Rotation paths and how fast each direction turns (degrees each step):
Each turn is a multiple of 5 degrees from 10 to 175, or 0.
Each row of a path follows its step; steps can be skipped.
path 1
step 0: [ 25.6  -6.0  -7.3 -10.5  -1.7   6.3  -4.3  -1.2  26.9  -8.5 -13.1  15.5
   3.8  -8.5 -38.3  -0.9  -7.3   7.5  31.3  36.9   0.4   2.5 -35.8  18.7
  21.7  19.0  -2.1  10.8  16.6 -22.9   3.7  12.5  38.4  -7.8  -7.0   7.4
 -14.1  17.9  10.1  32.1  18.2]
step 1: [ 14.5  10.9  29.1 -35.6 -36.7   6.4  -1.8  32.5   7.6   1.8 -26.4   9.4
  -7.5  -8.9  -7.2 -39.2  -6.7  14.7 -10.3  11.8   4.5 -28.9 -25.9  -1.5
  32.6  17.7  -9.6   8.4 -10.3  -4.4  24.7   2.2  12.6  -4.2   1.5 -33.5
  -9.3  -6.5  -3.3  -3.5 -14.4]
step 2: [-25.3 -17.4  -4.6 -27.7 -42.6  32.4  22.9  -4.1  26.5  -4.5  21.4 -13.6
  -4.6 -10.3 -30.8   9.2  -1.0  -5.3  -5.2   6.2  -5.5   7.1  -9.4  -6.4
  18.7  29.2   7.8   3.7  10.7  11.6  36.2 -29.1  32.0  12.7  10.1 -10.1
   6.6  17.2  -6.5   5.8  -1.9]
step 3: [  9.8   7.0   4.4 -21.2  -3.6 -11.9   6.2   0.7  11.1 -29.1   8.0  16.6
   7.3  -4.7 -17.0   1.9 -13.4  -0.3  43.5  11.4   7.5  17.4  -5.5 -36.0
  30.7  -9.5 -24.9   5.8  10.2  12.8  39.0  12.4  28.2  11.7  17.0 -29.6
   3.4 -16.2  30.0   8.9   8.5]
step 4: [  2.8   1.7   5.7  -1.9 -20.7   4.3 -12.6  20.7  -6.2 -27.0 -20.5 -10.9
  17.0 -36.4 -18.3  -2.4 -11.7  26.0 -14.9  -8.9 -25.2  -2.4 -20.2  10.2
  33.7  18.4  -9.1 -16.2  -1.0  -7.8  34.2   5.1  16.2  40.8 -14.3  11.8
  -6.5   1.4  33.5  17.1  12.4]
step 5: [  8.3  18.6   3.0 -46.4 -50.1   0.5   8.0  36.6  23.7 -12.2 -20.4 -16.8
  28.7  13.4  -5.0 -21.0  -8.9  -7.9  20.5   5.8  -3.8  20.3  -8.5  -1.2
 -16.5  12.2  -0.4   3.6  19.0  10.9  13.1   2.4  17.9  -2.0  -0.9  16.1
   3.1  25.1   9.5  21.7   8.7]
step 6: [ -0.8  11.3 -10.8 -22.4   0.3   1.0   7.7  -6.9  48.6 -43.2   1.4   5.0
   0.2  -5.2 -22.4 -35.0  17.8  14.1   7.0   6.8  31.0 -15.5 -19.0   6.1
  13.6  14.9  -7.2  -3.8 -15.1 -17.8  12.0  -7.2  36.9   8.2  24.6   8.0
 -11.9   2.2  20.0  12.7 -13.1]
step 7: [  9.6  15.2  12.9 -11.3 -10.2  27.4 -21.0  13.6  18.9 -15.3 -11.9  32.9
  -3.9   3.6 -30.3  -5.9 -18.8  17.7  -6.7  14.8  -6.2  28.5  11.4  10.4
  15.0  37.8   2.9  29.2 -10.8   3.2  50.0  12.1  20.1   5.9 -10.1 -19.2
 -15.3   3.0  -8.2   8.4  -7.8]
step 8: [ 26.3  11.3   7.2 -23.9 -19.6  32.9  16.7   4.3  20.9   3.6 -12.0 -14.7
  -1.9 -28.4 -17.5 -18.5 -24.2 -20.7   1.3   7.9  -5.3   9.4  -8.6 -13.0
  27.5 -12.7  23.1 -19.3  26.8 -14.6  14.5 -11.8  37.9  19.5   8.1 -27.3
 -23.0   3.3   0.0  14.0   9.2]
step 9: [-24.2  -0.5 -14.8  -1.7 -20.9  -0.2   8.6  10.8  11.9  -7.9 -10.0  -5.8
  12.0 -11.1 -33.1 -10.3 -21.0  34.6  16.5  21.9  -1.7   5.4 -56.6 -12.5
  16.3   8.1 -30.5  17.2  20.2  17.5  10.6  -5.4  26.0 -12.5   5.3 -22.1
 -18.0   7.2  20.0   4.5  -2.1]
step 10: [  8.6 -15.1  13.5 -35.3 -10.8   3.7  -4.6  29.6  20.3  -9.0 -19.2  11.6
  -3.4 -15.4  -6.0  -2.2  22.2 -22.1  -0.7  -6.4  -9.5 -21.9  -7.8   7.6
  43.2  24.9 -30.4   3.8  13.6  30.6  40.4   5.2  30.3   7.2  -3.1   6.5
   2.4  -1.7  14.4  14.3  -1.7]
step 11: [ 22.0  -8.2   3.8 -35.1 -51.0   9.1   3.2  -9.0  -1.5 -41.7   9.4  -6.5
  15.7  11.2 -12.9  -2.2  -8.0   1.3  19.7  12.4   0.2  -4.0  -9.9  -6.1
  18.2  35.6   6.3  13.5  -0.7 -25.2  24.6 -18.3   4.1  18.6   4.7  -9.5
  -1.4  17.6  18.4   6.4  33.4]
[ -8.7  -1.0  -4.2 -15.4   2.3  -3.5  -5.1  -3.4  -0.6  -2.0  -6.9   1.1
  -6.2   6.7   3.2   0.7   7.4  -4.7   5.0  -3.3   3.4  -5.1  -3.2   4.2
  -2.7  -1.4  -6.2   7.6  -5.6   1.9   3.9 -14.5   2.3   8.3  -0.1   0.3
   0.7   8.4  -7.4  -8.6 -10.0]
85
[-4.6  3.9 -0.5  1.5 -1.6 -0.2 -2.6  2.3  0.2  6.5 -1.5  2.6  1.5  8.1
 -6.3 12.3 -1.3  8.2 10.0 10.3 -5.7 12.4 -1.8 -6.5 -0.7  7.5  2.3 12.2
 -0.1  2.9  0.6  4.8 -8.1 -5.8 -4.3  4.8  1.8 13.8 -1.2  0.4 -1.9]
160
[-11.9   1.8   1.6  -5.0   5.3   3.6   3.0   1.4   3.5   1.4  -5.3   2.4
   7.9  -1.7  -1.7  -5.8   3.5   0.2   2.0  -0.9   4.0 -15.7   9.0  -0.7
   0.5  14.1   2.3  -3.7  -2.3   1.3   1.5   0.5  -4.1 -14.6   6.3  -1.5
   5.8   5.6  -0.3  -3.4  11.9]
80
[ -0.5   0.2   4.1   3.4  -7.1  -0.2   7.3  -1.2  -6.4   6.2   1.8  -8.4
   7.3   2.7  -5.0  -1.4  -3.5  -9.3   1.0  -1.5   8.5  -2.3   1.2  -5.6
  -6.3   9.5   4.9  -4.1  -5.2   4.2  -7.5   4.9   9.4   6.7  -8.1  -3.4
  -6.7   7.4   6.9 -11.8  -8.4]
110
[ -7.2  -0.3  -8.1 -10.8   4.0  -0.8  -0.6   9.9   6.4  -0.1   0.6  -1.4
   0.3   2.5  -3.3  11.2  -1.7  -1.5 -12.3  -5.1   1.3  -5.4  -0.6   0.0
   0.7   3.4  -3.2   0.2   1.5  -6.9   0.6  14.4 -11.6   4.3  -8.6  -8.2
  -7.4  -6.1   1.2   1.8  -5.4]
125
[ -4.9   0.1   1.9  -4.7  -4.3 -11.9  -0.9   4.5   0.6 -11.1   4.5  -4.5
   7.7  -2.4   1.2   1.6  -1.0   5.1   4.1  -7.1  -1.6   2.8   8.2  -3.2
  -7.7  -5.5   3.2  -5.0 -11.0  -0.7   5.2   5.0  -3.4   9.9   0.4  10.4
  15.1   1.3   7.3   2.3   1.1]
45
[-13.8   9.7  -4.9   3.8  13.1   5.4   0.0  -4.2  -5.8   6.1  -3.7  -0.4
   5.3  -7.0  -4.4   0.6 -10.9  -4.3   5.6  -4.3  -9.0   6.2   0.7  -6.1
   0.6  -6.2  -0.2  -5.6   5.2   4.5   8.1  -3.4  -0.3   9.3   3.8  -8.4
   0.4  -2.7   0.9  -2.7   0.6]
70
[ -2.9   9.0  10.5   7.1   4.0 -10.7  -7.8   4.4  -2.4  -2.4   9.7  -2.5
   0.6  -1.0  -4.3  -7.0   6.3   9.1  -5.0   2.0   3.7  -7.4  -9.0 -10.5
   0.0  -2.1  -0.3   5.9   1.9  -5.8   2.3  -3.3  -5.8   5.7   7.4  -1.9
 -10.9   3.4   0.6  -6.3   3.5]
135
path 2
step 0: [  1.0  11.4 -12.9 -13.4  -0.5 -16.1 -18.8  -6.3  26.5  17.0  22.6 -21.6
   7.4 -31.1  11.3  31.9  -5.7  25.2 -11.7  17.7 -21.9   6.8  -0.3  17.4
   2.9 -18.6  -3.3  -6.4 -25.2  28.4  18.5   6.0   7.0 -15.3   3.3  19.2
  56.2   7.3 -20.4   9.1  23.4]
step 1: [-29.1 -18.1  -0.4 -20.8  -2.5 -24.6  -3.0  13.6   0.3   9.7  -3.3  10.0
  -0.5   5.0  10.4  -4.7  -1.4   1.1  21.7 -18.2  -2.5  16.1  -6.2  16.5
  25.2  30.0 -26.0   3.6 -42.7  -8.0 -18.5  33.7   0.4   3.5  -2.3  43.6
   5.6 -13.9  12.5 -37.5 -30.8]
step 2: [ 16.2  -7.5 -16.4  32.3  17.9  -3.1  -9.6  -6.4  -8.6  15.9   2.8  13.1
  -7.0  -4.7 -74.3 -36.8 -11.6 -31.6  -3.8   2.7  -3.7   2.0 -24.4   5.6
  -2.6  -4.4  13.4  -4.5 -28.3  -0.7 -11.8   6.8  22.0  -9.2  15.7  -0.5
  -4.6 -14.3 -12.3  11.4 -18.5]
step 3: [ 62.5  18.6  27.4  17.9  -7.4 -20.8  12.2 -19.7  26.6  -0.8  21.0  16.5
   1.3  -8.4  17.4  -0.8 -16.5 -34.8 -22.9  -2.6  24.2  -6.7  34.9  11.3
  -7.5 -17.1   3.2  -3.3  10.0   9.3 -10.1  10.0  -3.7   4.4 -24.7  22.1
  -4.6  12.4   3.6   0.4 -16.7]
step 4: [ 22.2  -4.3  14.7  21.4   6.9 -20.2   4.3   0.2  -2.4 -16.6 -34.3   7.8
   1.9 -14.9   4.9  11.7  27.8  34.2  17.1  18.9 -40.4  22.1  19.9  -5.1
   1.3 -24.9   7.3 -31.4  -1.9 -20.9  -0.9   1.9  22.9   1.6  -0.5  -2.1
  -3.6  17.2  28.2 -42.0  15.1]
step 5: [-31.2 -47.6   5.2   2.7 -28.7 -13.1 -19.8  10.7  24.2   7.8  12.0   6.3
 -30.1  -4.3 -10.7  15.8  20.9  -6.6   7.9  36.9 -14.4  -7.0   3.3  15.2
  12.5   0.8  -6.7 -17.4   9.8  11.1  20.9  12.7  -0.4 -39.8 -11.5   8.1
 -22.4  -9.1   9.9  35.0  11.2]
step 6: [-28.1  22.2  -9.3  10.6   2.2  13.8   5.5  -9.4  24.5 -19.0  13.0  12.9
  -2.2 -27.7  17.2 -27.3 -15.0  -6.4  -6.5  -6.3   6.9  17.7   4.2   3.1
   8.5  25.9  33.1 -14.5 -20.4 -14.9  42.5  -2.1 -13.7 -27.6 -16.0  14.4
  25.0 -39.2 -14.5 -17.6  -7.6]
step 7: [  7.6  26.0  -6.3 -20.0   3.8   8.9  22.9 -15.5   6.9 -13.8  14.2  15.6
   6.1   3.9 -26.8  -8.3 -19.3  -3.9 -13.7  18.1   1.2  11.4  -7.9  -0.3
  18.8  22.9 -16.8  -3.7 -19.1  -7.2 -33.6 -24.0 -12.3 -14.8  39.0  32.3
 -43.3   7.5  20.4 -26.5  23.5]
step 8: [ 29.3  -1.6   6.8 -12.1 -12.4 -16.8 -34.4 -31.1   9.3  -0.4   0.5   6.8
  -6.4 -33.6 -19.1  -7.4  23.7  16.3  -5.9  -5.9   2.9  22.7  17.0  -1.7
 -10.5 -29.2  -4.8   5.9 -17.8  47.7 -12.1 -33.6  -7.0  22.1  21.2  -5.9
  -6.1 -29.4  -0.7  21.7 -10.9]
step 9: [ 13.2   4.9  11.9  10.5   0.3 -32.0  11.5  15.8  24.0   7.2  30.5 -20.1
 -20.8  12.2  14.1  13.6  10.6  10.1   7.4  13.1 -13.1   1.9  23.9  17.5
 -29.7  14.8 -33.7   2.8  -0.1 -42.7   7.7  -3.3   6.6  30.4  -2.2  -5.3
  10.9 -39.9  21.6 -10.5 -27.2]
step 10: [  9.5 -22.5 -42.5  -4.9 -17.8  13.5  -0.9   9.5  24.8  11.3 -26.8 -17.9
 -36.1   4.6 -17.1  -0.7   2.3 -27.8  12.7  12.0  -4.5  -4.4 -13.2 -28.8
   3.7  -9.7  10.7 -18.0  -1.6 -12.2  33.8   3.6  17.6   0.5  10.6 -11.4
 -28.7   3.6  -5.4 -46.3 -16.7]
step 11: [ 26.2 -28.0   4.4 -10.2  10.4  39.6 -12.0  -3.4  15.7 -28.7  23.7 -13.9
  -2.3  -1.3  21.6  -6.9 -21.7 -30.3 -24.9  18.0  10.7  30.1  -5.2  18.5
   1.0 -29.4   1.6  16.1  -5.5   4.6   4.1  27.1  -3.5 -25.4 -13.0 -11.0
  -9.2 -22.1  -6.1   7.4  36.9]
[ -5.8   7.4  -4.6 -10.8   3.6  -3.5  -6.7  -4.6  -4.2  -6.4   4.2  -3.4
   6.9  -4.6  -3.0   4.9   4.2   1.2  -6.9  -8.9  -3.7   2.1  -0.5  -3.7
  -4.5   9.8  -9.1  -1.2  -9.1  -1.7  -2.9  -5.3  -1.9 -12.6   6.7   6.9
   0.6   2.2  -6.4   5.8 -10.5]
55
[ -2.9   4.3  -0.5   3.3  -4.6   0.1   3.9  -1.6   2.3  -0.4 -18.6   4.6
  -7.1   0.2   5.7  -5.0   8.9  -6.1  -2.9  -9.1  -8.9  -1.7  -7.2  -6.0
  -2.4  -9.9   5.8   4.5 -11.9   5.4   5.9  -8.9  -5.0   1.5  -1.8   3.0
   4.3   0.1   0.4  -0.5  -4.2]
170
[ -1.0  -2.6   0.7 -10.6   0.4 -16.5   4.5 -11.9  -8.0   2.8   0.8   3.2
  -7.1  -0.7   5.7  10.0  13.2   3.5   6.0   5.5  -0.7  -3.5  -1.0  -1.7
   1.1  -3.1  -0.3  -1.4   4.2  -0.9   0.3   4.3   3.0   1.8   7.2  -1.4
  13.0  -5.8   4.8   2.1   4.1]
85
[ -2.6   8.3   8.5 -11.7   3.7   9.6  -2.7   0.8   4.1  -2.9  -4.7   1.7
 -16.8  -1.2  -0.8  -4.1   1.9   2.6   4.1   6.8  -6.0   4.4   0.8   4.8
   6.4   9.0   2.4   2.4   7.1   1.7  -5.8  -4.1   3.6  -7.2  -9.3  -0.9
   7.3   6.0  -7.7   0.9   3.2]
55
[  4.6  -6.8  -3.9   2.6  -2.8   0.0  -4.2  -3.7   4.7  10.7  -2.2  -1.8
   5.5 -15.5  -3.2  -0.8   5.6  -8.9   2.3  -0.6   0.9   0.0  -0.6  -1.0
  -0.7   3.8  -0.7  13.8  -0.7  -2.3  -6.8  -2.6  -2.7  -9.6  -6.6 -11.7
   1.0  -4.2   3.4  11.6   8.4]
125
[-7.4 -2.9 -6.6  5.1  7.2 -2.0 -4.6  9.5  6.1 -6.9 -4.3 10.3 -5.4 -2.1
 -5.3  9.0  7.6  7.9 -0.2 -1.5 11.8  1.8 -9.9  9.2 -5.8  4.0 -5.7 -2.6
 -1.5  2.3 -2.3  0.1 -0.2  6.5 -9.3 -2.8  1.4 -2.3  7.7  4.3 -5.0]
95
[  7.2   4.6  -4.2  -9.1   3.6   6.9  -0.7   2.6   2.7  12.0  -6.0   3.9
   7.1  -6.3   3.9   7.8   1.5   0.8   2.6   2.7  -3.2  -0.4  -5.5  -9.0
   5.0   8.6   0.0  -6.5  -0.7  -5.7  -1.8   3.2  -8.6   4.2  -2.5   2.9
  -1.5   6.8  11.6 -14.9  -2.1]
120
[  1.5   1.3   0.9   5.0   6.4  12.3   6.7   0.3   2.4  -5.9  11.3  -2.6
   6.1   3.5  -2.5   0.4   4.3  -0.1  -1.6  13.5 -15.7  -5.3 -11.3   2.6
  -5.7  -7.5  -3.4   3.4  -2.4  -3.8  -5.0   1.3  -4.0  -0.1   0.2   4.1
   9.2  -2.5   5.6   5.0  -0.5]
170
